(in the rows, 128 means zero)
A single turn carries every row of the set below to another of its rows. Some are shown first; where does it send the rows asked next?
Kubas: [122 156 137 151 118 128 116 135 104 123 150 155  78 118 123 100 142 131
 123 121 156 122 106 119 135 110 109 162 117 125  96 158]
kem: [113 141 135 159  85 143 147 125 109 120 170 149 118 122 143 126 130 110
 118 118 169 133 104 128 150 131 113 164 130  97 116 188]
zor: [101 140 132 126 102 138 109 133  99 118 159 123  85 126 127 114 124 131
 132 135 147 114 127  87 129 119 120 169 125 160 109 146]
famu: [ 98 150 132 150 108 117 143 121 108 140 152 151 119 119 126 116 151 134
 122 124 183 100 112  96 153 116 130 161 110  98 144 160]
dize: [114 119 114 112 107 140 121 139 106 116 141 105  94 119 141 133 106 124
 144 130 130  97 140  78 138 130 152 138 138 182 123 146]
Dalag: [115 129 116 147 143 151 117 114 185 153 144 118 130 137 116 124 127  91
 138 130 120 141 109  99 113 104 119 146 153 102 132 145]
Lafil: [ 98  98  95 144 127 120 129 137 160 156 131 144 119 141 112 153  87 143
 134  96 129 153 135 134 149  99 114 111 165 127 132 128]
rimit: [119 113  97 155 142 107 116 133 188 153 151 142 134 130 125 129 112 129
 118 130 128 147 115 114 116  96 141 139 147 106 159 155]
kena: [148 100 107 143 113 160 138 138 121 108 160 114 110 112 162 181 101 136
 145 103 114 104 139 126 154 150 171 112 139 128 118 160]
fidi: [111 108  82 150 127 156 118 114 168 162 136 137 128 120 110 131 100 109
 146 112 156 118 134 111 130 103 125 147 158 100 137 108]
Boru: [113 109 126 131  98 166 125 135 105 107 174 110 109 116 166 175  93 134
 146 122 146 117 133 103 139 148 160 144 152 134 120 151]
befu: [113 131 143 107 124 181 135 141 104 121 153  96 113 116 149 143 111 134
 158 114 158 109 137  93 161 148 149 118 160 143 127 133]
tuvib: [ 96 128 136 121 126 137 123 106 102 124 145 120  94 121 147 168  93 151
 154 112 152  88 146  94 156 133 161 124 157 137 131 128]
teg: [ 78 146 138 132 114 134 131 113  99 133 151 130 105 118 137 139 113 141
 145 129 187  91 130  84 149 129 140 161 139 118 138 139]
mezi: [108 105 101 147 135  99 125 142 177 153 143 145 126 141 121 145 100 145
 120 112 119 163 121 129 133  96 128 115 156 124 148 152]
nal: [144 109 101 123 128 131 138 149 118 121 117 116  98 104 150 137 106 115
 145 109 123  84 130 101 151 132 172  99 143 168 123 159]
tenip: [107 105 108 136 126 167 121 121 167 152 132 117 135 130 117 129 120  84
 141 111 134 131 112  86 122 103 113 137 161 107 127 116]
kat: [163 113 102 161 115 145 156 135 132 113 151 137 114 113 147 160 124 125
 133  92 112 107 127 151 164 144 155 107 121 108 115 185]
Fil: [101 151 150 119 107 179 135 139 106 122 165 113 120 126 144 110 138 121
 139 130 171 106 125  91 153 140 129 158 148 127 139 144]
fisup: [100  99  87 144 122 148 125 124 157 162 129 141 121 132 106 146  88 125
 147  96 148 132 141 125 147 103 112 128 166 117 126 107]
nodo: [119 115  89 155 137 136 113 117 184 158 148 139 134 121 118 122 112 111
 132 132 146 126 121 106 115  98 140 153 149  94 153 131]
zegaf: [151 149 124 161 139 120 131 143 116 126 127 168  82 104 131 104 140 122
 124 100 149 112  97 142 150 112 130 122 121 110  96 171]
Ginu: [115 139 122 157 157 130 121 141 193 149 140 128 123 149 118 133 123 118
 141 131 111 155 107 124 117 106 125 136 145 105 134 159]
nirus: [135 136 124 158 118 105 145 123 117 140 148 162 120 118 123 121 167 138
 106 102 141 103 110 121 161 111 140 124  97  95 144 173]
busa: [144 121 136 113 142 163 144 142 121 116 146  98 101 110 149 158 115 150
 149  89 130 114 130 117 172 143 156  81 152 138 116 149]
pugok: [150 145 141 144 130 134 153 141 146 112 162 136 105 123 139 111 175 141
 104  94 132 113  99 134 158 124 120 121 120 101 127 180]
mafe: [ 98 130 140 140  84 157 130 130  97 114 179 128 114 122 156 146 108 121
 132 130 173 132 116 104 138 137 132 170 148 119 120 165]
sedit: [ 99  90 102 136 124 163 130 151 158 146 119 124 130 137 122 146 108 104
 146  94 139 131 111 100 135 102 112 115 168 116 123 103]
keso: [148 134 115 171 101 137 162 127 125 120 156 153 118 120 139 133 139 111
 116  99 138 122 108 154 162 135 125 132 116  92 114 199]
Pogu: [ 99  98 106 146 138 141 135 178 167 141 118 134 122 147 122 156 104 129
 148  94 131 145 108 126 141 105 117 105 163 120 126 117]
nata: [105 122 115 157 153 125 131 173 185 142 129 135 119 154 122 148 112 136
 145 114 117 156 107 137 132 107 125 114 149 115 133 146]
tivok: [162 126 107 147 145 121 142 150 122 125 110 147  90  96 146 124 122 115
 134  95 132  94 110 134 157 123 163  91 132 133 109 171]
zazad: [161 127 135 131 146 139 153 143 142 112 149 120  97 113 144 143 146 152
 123  78 117 117 111 136 168 133 142  81 131 117 116 174]
dimu: [153 119 122 148 128 107 135 115 120 133 141 152 109 121 134 149 147 148
 115  83 105 100 127 128 164 117 161  86 116 113 136 163]
zokag: [120 159 148 138 111 155 144 138 129 116 168 132 116 129 138  93 169 125
 114 119 158 109 106 111 150 127 113 158 130 107 137 166]
kuzo: [134 115 128 128 132 124 126 107 112 125 140 131  95 121 146 172 111 156
 137  88 111  90 146 117 162 130 170  86 147 134 130 141]

Pogu -> sedit
zor -> Kubas
kem -> keso
Now find these:
befu -> Fil
nodo -> rimit
nirus -> dimu

A single turn carries every row of the set below to another of its rows. Some are shown first; where does it send the rows asked next?
Tufi: [149 119 109 113 123 146 131 157 133 188 138 120 136 140 153]
bak: [170 134 119 144 152 124 111 155 137 159 134 126 116 161 122]
mog: [140 132 146 136 108  97 141  97 145 127 172 131  95 122 150]
pote: [166 147 107 156 156 117 102 125 112 154 135 138 139 143 139]
sisul: [150 139 144 146  85 111 135 116 155 131 157 125  98 116 135]
Sesif: [145 130 148 138  98 105 142 113 157 130 167 126  88 124 138]
sol: [128  85 132 121 140 120 171 105 123 122 117 130 127 129 128]
Kez: [162 125 122 134 171 112 116 141 131 156 146 129 112 166 133]
sizun: [150 140 144 111 134 174 134  82 168 142 134 136 106 117 129]
ginud: [151 145 140 115 130 174 130  77 163 142 132 140 113 112 132]
bufe: [143 141 138 146  99  99 134  90 138 126 167 134 107 111 151]
puv: [146 139 143 108 143 166 133  68 158 140 141 143 111 117 138]
zik: [151 129 101 122 118 145 125 145 121 186 136 124 149 130 159]
Mav: [148 144 140 115 136 169 129  69 158 141 136 142 116 111 137]
Dalup: [172 146 111 156 143 129 102 145 125 158 127 131 131 145 125]
zozu: [147 135 145 107 143 169 135  76 165 140 141 140 105 120 134]
Nupek: [143 110 111 104 139 135 138 149 131 185 149 121 130 148 161]
gib: [160 134 115 141 174 107 111 122 114 154 146 137 127 156 143]
lovu: [138 100 128 138 110 139 160 122 129 125  98 127 134 116 115]
dopa: [129  97 125 131 134 121 162  92 111 120 113 136 141 117 134]
kur: [141 115 106 106 146 129 135 130 118 184 154 127 142 142 171]
pok: [149 147 139 153  84 111 132 102 143 129 158 131 108 107 142]
Nirez: [145 127 100 117 133 134 126 128 111 183 145 131 152 131 171]
sufe: [133  87 134 125 125 132 169 123 135 125 108 123 122 130 116]
sos: [136 106 122 142 117 133 157 103 114 123 101 133 147 109 126]

mog -> sisul
dopa -> sufe
Now find these:
zozu -> ginud
Kez -> Dalup
kur -> Tufi

A single turn carries every row of the set below to another of its rows. Some are shown first; where does it send the rows asked next?
vedi: [153 119 135 109 111  98 202 120 136 102 156 123  99 111 163 119 123 128
 127 114 150 109 124  84 145 127 110]
Sibi: [133  95 151 128 141 126 160 140 121 116 113  93 104 119  94 151 124 136
 141 134 175  97 108  78 158 114 128]
limi: [150  77 149 156 120 153 153 121  77 158 144 135 112 106 145 105 149 136
 134 136 134  85  99 109 159 133  92]
Boz: [134 115 150 141 171 123 105 119 138 136  99 120 111 103 126 112 148 157
 134 130 131 108 127 122 104  96 121]
fop: [163 112 117 118 141 105 136  81  99 119  91 106 110 106 169 148 125 135
 132 127 141 120 116 143 124 138  92]
guz: [177 103 150 140 114 110 121 117 105 119 144 120  96  94 167 113 150 161
  90 123 126 149 146 121 141 112 114]
Boref: [134  87 180 140 113 115 136 136 135 101 139 128 106 104 143  67 130 139
 127 139 120 103 127  88 141 148 113]
bar: [140 114  99 149 132 151 151  99 139 109 130 141 113 109 135 149 131 118
 143 127 142  97 138  78 161 113 102]
lisug: [158  58 160 108 120 142 145 116 118 134 137 140  73  79 139 124 118 123
 127 141 134  86  88  99 154 145 122]
Bez: [150  94 155 126 147 144 152 157 132 120 178 104 112 138 154 120 131 151
 153 131 161 118 138  96 175 108  96]
kop: [148  94 133 157 133 127 142 135 125 102 106  81 124 107 140 128 125 144
 123 143  84 104 105  87 139 132 126]
vukik: [129  85 171  93 133 135 121 128 113 105 115 107  75 103 144 109 125 155
 130 125 173 124 149 159 137 125 113]
geso: [135  63 147 130 166 128 132 137 135 104 113  96  93 114 157 107  91 140
 167 135 128  90 116 113 148 143  91]
buzud: [139 114 124  91 134  95 122 142 122  95 109 130 121 102 182 127 112 163
 120 120 136 123 146 109 102 111 115]
zom: [131 100 151 120 132 160 192 133 106 131 130 101 117 112 155 127 143 142
 125 120 111  81  80 134 135 137 119]
ribis: [145  80 121 127 145 171 158 144 138 133 145 118  68  88 157 114 119 134
 131 128  98  84 107 121 140 107 119]
gelab: [126  80 134 157 105 142 161 109  92  83 119 109 111 107 164 113 114 134
 125 122 125 104 137 120 162 152  87]
saze: [126 108 166 142 147 105 149 125 113 177 141 131 124 106 164 123 142 153
 118 118 194 113 118 100 136 133 108]
foza: [142 112 146 135 135 104  92 150  97  95  99 127 120 125 132 129 130 142
  97 127 175 132 120 123 138 130 110]
vas: [127  94 120  77 117 138 190 139 114 135 138 156 122 104 127 134 117 142
 113 111 134 123 127 133 123 147 121]
refam: [153  75 132  92 150 123 152 149 107 152 135 136 116 115 104 153 104 129
 118 136 152 133  91 124 141 153 114]
Sep: [108 139 119 112 117 155 166 132 129 148 132 108 118 113 178 124 150 141
 116 121 168 114 146 135 135 131 121]
fozaf: [133 107 113 135 143 137 150 133 149 139 124 112  78  77 162 163 119 149
  87 107 153 120 130 107 144 111 147]
dotal: [148 105 111 121 133 110  92 136 123  96  84 158 104 105 151 124 121 154
 120 113 160 115 150 113 136 125 111]
gur: [156  95 122 112 142 129 106 126 132 170 128 113  90  96 157 149 119 124
 127 156 185 123 119  97 159 139 119]
Sonot: [153  82  86 132 140 154 148 151 117 151 136 158 105 100 110 143 117 143
 106 116 121 130 131 119 149 119 117]
Lep: [138  87 128 120 153 134 157 158 105 171 170 157 131 118 130 109 121 146
 129 126 136 130 126 121 125 119  91]
gir: [134 115 139 123 146 110 110 156  90  99 131 106 132 127 175 129 115 152
 111 129 154 139 134 130 115 106  91]

guz -> fop
Lep -> vas
Sibi -> Bez
Now find these:
foza -> gir
gur -> saze
lisug -> limi
gelab -> kop

